Turns, then the turns between two rows, first turn first; the first pair answered
turn sapu:
[ -5   0 -23  -8 -39 -16  21 -10 -13  20  18 -18   7   8   3 -30  10   7] |-> [  0  -2 -12 -10 -43 -21  17 -13 -11  17  16 -22  11   7   4 -32   6   5]
[-14 -11   7  -2 -19  -9  -7 -18   2  13  20 -17  10  -1  13 -22  -7 -19] |-> [-16 -23   3   8 -14  -9  -8 -20  -2  14  23 -13   8  -4  13 -15  -2  -7]
[ -1  -8  -6 -25 -27 -29 -19  -7  16  26   6 -42  11   5   2 -36  -4 -20] |-> [ -1 -36 -11 -10 -19 -28 -23 -13  15  24  13 -44  11  -7   5 -24  13   7]
turn Vivot:
[-54 -31   5  -1 -34  -1 -13 -18   0  -1   5 -29   5  13  -2 -10 -17  -1] |-> [-60   4 -15   3   3  11  -4  -6 -19   4  12  -1 -38   9   4 -10 -25 -16]
[-14 -14  21 -10   1  19  -8  11   2 -10 -16   4  12  -2  -2  25   8  -2] |-> [-18  -4  16 -10  10  26  -1  16  -5  -6 -14  11  -1   2  -1  25   3  -8]
[ 22  30 -30 -20   7   3  15  25   7 -13 -30  12  13  31   5  18 -31 -18] |-> [ 50  24 -20 -10  21  -7  -9  20   4 -14  -6  28  -3  -8  19  25 -24  -1]
[  8   9  54  -9 -24 -27 -18   8  14  -1  -5 -22  23  -5   1   0 -28 -22] |-> [-15  34  31 -12 -13  -9   5  18   1   5 -15 -14   5  14   0  -7 -36 -41]
turn Desil:
[ 35  44  25 -16 -43 -11 -12   3   4  21   7   0 -17 -18  12 -31 -23 -20] |-> [  8  47  48 -11 -16  -2 -15  20   8   4 -15  -1 -10   0   7 -11 -46 -41]
[-24   0 -20  23  36  30  20  12   7 -52 -44  19  -9  21  -1  15   7 -11] |-> [-29  -7 -52  29  28  23  32   2 -26 -24  -1  13 -34  -4  11  -7  31  12]
[ 30  12   0 -10 -22  -9  -3 -23   7  13 -11   3  -2  13 -19  -2  16  -1] |-> [ -1  16  19  -1  10   4  -3  -6  12  -3 -27  -1   0  24 -22  17  -7 -19]
turn Veno:
[ 23   8 -15   0   8  -3   0  16 -14  37 -21  41 -16   6  -4 -10  -4   5] |-> [ 17  17  -3  -4   6  -6  -6  18 -12  40 -18  35 -10   8  -3 -15 -15  -6]
[ 52  54 -20  -7  15  -5 -18   3  16 -19 -28  20 -21 -22  13  32   4  -8] |-> [ 60  57 -22 -12   7  -8 -17   2  16 -14 -23  19 -22 -28  17  22   3 -10]
[ -4 -39   3  22  44  22 -15  27  20 -24 -15   0  21  11 -10  26   7  21] |-> [ 29 -35 -30   9   2  -4 -11   6  -2   9  31   2   5 -18   1 -15  34  47]
[  7  18   1  12 -11  20 -17   7   4 -11 -25  20  25 -10  -7  -4  13  14] |-> [ 14  19  -2   8 -19  15 -20   4  -1  -2 -15  17  21 -15  -3 -15  15  13]
Pairs:
(two turns a pair)
[ 25 -19  -7  19 -23  -1  -8  -7  -6  20   3   8 -14  -1   7  -6  31   1] |-> [ 18 -21  21  18 -24 -13 -23  -4   0  19  13 -10  -3  -9  10  -4  17  -8] -> Veno then sapu
[ 44  34  -7  -3  33  -9 -18  -4  -5 -13   7  47 -49 -14 -11  19   3   3] |-> [ 47 -17  32  -7 -17 -27 -41 -12  28 -25 -11  10  12  -6 -26  22  11  24] -> Desil then Vivot
[ -2  -8   5 -17 -39 -11  -5  -7   7   2   3 -23  29  12  -2 -23  -6   1] |-> [-35   8 -28  -5  -6  10  25  -1 -13   6   2 -10   3  26  -1 -18  -5  -7] -> sapu then Vivot
[-30 -10   6  -8 -12 -35 -11  -2 -13  23  28 -43   7  -7  -2 -24 -41   3] |-> [-31 -35 -22   4  -1 -24  -4 -13 -25  25  34 -38  -3 -12  -5 -12 -12  28] -> Veno then Desil
[-30  14 -23   4  -3  23  22   7  -6   7 -18  -4  -5  28  -8  -7  -5 -12] |-> [ -2   8 -39  -1 -22  16  23  -5  -3  10 -17   7  -6  18 -11 -10  16   5] -> Veno then Desil
[ 23  18  -6 -14  -4  18  -7   8  22   6 -27  19  -9 -24   7  -2  12  -4] |-> [ 18 -10 -11 -10  -7  18  -9   2  24   5 -27  12   3 -23   3   5  26  15] -> Vivot then sapu
[-11  13   7  -5   9  16  14   9  16 -15 -36  -7  14  23 -11  10 -10 -16] |-> [-43  -5   7  11  28  11  11   7  -9   1   5 -25  -1   2   5   9  -9  -2] -> sapu then Desil
[-44 -11  -1  13   2   1  13   6 -30   6  19 -40  10 -12   8  -8   7  12] |-> [-16  13  29  -8 -31 -13   1   8  -2  -3  -5 -42  33  -3   3 -15 -10 -10] -> Desil then Veno
[ 16 -12  -8 -17 -56 -11  22 -14 -20  -4  31 -23   2   6  21 -30  33  29] |-> [ -8 -27  46 -13 -38 -16  -4  -2  -2 -23  27 -46  28   7  19  -5   3  15] -> Veno then sapu
[  3   8 -13  -5 -21  -4  -2  -3  -6  25   8 -25  10  -4  -2 -20  -3   3] |-> [ 13 -12  -1   0 -17  -5 -18  -4   7  10  -3 -23  26  -6  -7   1   2  15] -> Desil then sapu
[  9  59  38 -13  -3 -18  -9   7   8  15  22  -3 -13  -9  22 -30 -35 -43] |-> [  8  57  29 -10  -7 -20  -5   0   0  21  32  -3 -21 -18  27 -41 -28 -37] -> Desil then Desil
